In the rows, 128 means zero.
Each path below is one point turned by a fixed rotation once a step. After each direction that follows a path, write how fast that rotation turns it, in degrees per step (0 if it stays still).
Each turn is a multiple of 5 degrees from 10 to 175, or 0.
Each row of a path follows its step; steps can be skipped.
Path 1:
step 0: [117 132 133 128 121 120 132 126 127 126 127 121 129 128 115 135 126 122
 130 128 122 133 128 128 135 132 124 124 131 125 132 135 126 131 132 113]
step 1: [127 130 114 117 129 134 134 126 127 130 119 125 124 129 122 131 136 128
 133 132 129 130 128 133 131 130 132 121 123 127 135 119 133 134 117 121]
step 2: [124 140 119 115 129 131 125 126 127 131 132 128 130 127 121 121 123 132
 126 126 131 133 123 125 126 118 134 126 121 132 126 140 125 135 128 136]
step 3: [131 127 134 124 129 122 125 122 120 123 130 132 116 130 127 123 129 125
 132 130 130 129 129 121 141 129 125 137 117 128 124 138 121 134 125 122]
step 4: [132 128 124 134 139 117 130 124 137 129 128 123 120 127 128 131 135 138
 129 132 137 134 125 118 133 122 125 121 127 121 133 127 128 124 123 123]
step 5: [121 134 125 130 128 120 119 130 128 136 127 119 137 120 120 134 129 127
 125 123 124 139 134 128 131 131 125 122 129 117 125 134 127 136 129 125]
step 6: [128 128 118 131 129 128 133 129 126 127 119 125 138 130 123 122 131 121
 134 135 126 130 131 129 134 131 134 132 120 135 132 129 132 141 122 116]
step 7: [118 132 118 115 137 135 136 122 136 126 135 126 128 127 127 126 126 127
 133 132 132 135 126 123 129 124 133 126 126 136 130 135 120 123 129 125]
step 8: [127 131 128 125 132 132 124 118 120 120 126 124 117 128 118 133 125 130
 122 122 132 129 130 129 132 132 125 128 115 122 121 135 118 129 127 125]
step 9: [132 136 127 131 135 113 126 124 122 130 121 125 122 136 122 133 129 126
 127 134 139 129 121 122 131 118 132 128 128 127 130 122 132 131 121 126]
[127 127 131 129 128 125 129 127 127 128 125 129 126 130 127 127 125 128
 126 127 126 127 131 130 131 129 133 130 128 127 129 130 129 130 130 126] : 130
[130 128 127 127 130 130 125 127 124 126 129 130 122 128 128 129 128 127
 127 130 127 128 128 127 126 126 130 127 127 131 128 130 128 127 128 131] : 65
Path 2:
step 0: [138 122 128 127 131 123 142 133 125 135 124 122 132 122 127 125 127 129
 125 124 122 125 118 125 125 130 128 125 131 128 132 126 121 119 120 127]
step 1: [135 134 129 126 131 129 133 124 125 128 134 130 117 138 131 128 122 133
 131 132 121 127 125 127 122 135 121 131 114 132 126 123 131 128 133 129]
step 2: [133 127 134 138 130 133 120 125 124 130 133 117 134 125 128 134 129 120
 123 134 128 135 133 126 128 130 122 127 121 127 129 134 125 118 127 129]
step 3: [131 124 125 124 133 130 127 132 124 128 138 132 129 128 131 133 125 121
 126 128 119 123 125 122 131 129 120 122 141 134 137 125 128 129 126 119]
step 4: [132 128 123 129 129 126 128 133 124 120 124 120 121 129 129 136 125 136
 132 125 131 130 133 137 120 125 114 128 130 125 126 119 130 127 129 127]
step 5: [132 123 122 127 124 126 120 127 128 132 139 124 129 120 121 129 125 129
 131 121 129 135 134 124 123 134 134 133 125 126 136 132 139 124 131 128]
step 6: [124 124 122 128 139 130 134 133 129 123 128 122 132 133 121 132 120 123
 121 131 131 121 131 115 125 127 133 135 134 127 128 121 124 127 130 127]
step 7: [132 129 125 121 126 134 130 131 124 120 125 131 121 124 133 119 133 133
 118 129 130 126 137 128 123 135 122 125 125 118 135 126 125 129 133 130]
step 8: [134 131 134 132 135 123 131 132 135 135 129 124 132 131 116 123 130 132
 122 120 129 142 128 125 131 131 123 131 128 126 134 131 128 130 131 125]
step 9: [133 123 119 124 134 114 133 128 126 131 131 124 136 129 133 123 126 123
 122 128 127 119 128 130 129 130 129 128 117 136 128 122 123 126 129 125]
[129 128 128 125 131 127 128 126 128 124 124 129 129 129 129 130 126 131
 127 129 124 126 130 129 128 129 127 127 127 129 127 128 130 130 128 131] : 125
[127 129 126 129 130 127 132 129 129 130 128 128 131 129 127 126 126 125
 130 129 127 128 130 128 128 128 128 127 131 131 131 131 129 126 127 130] : 125
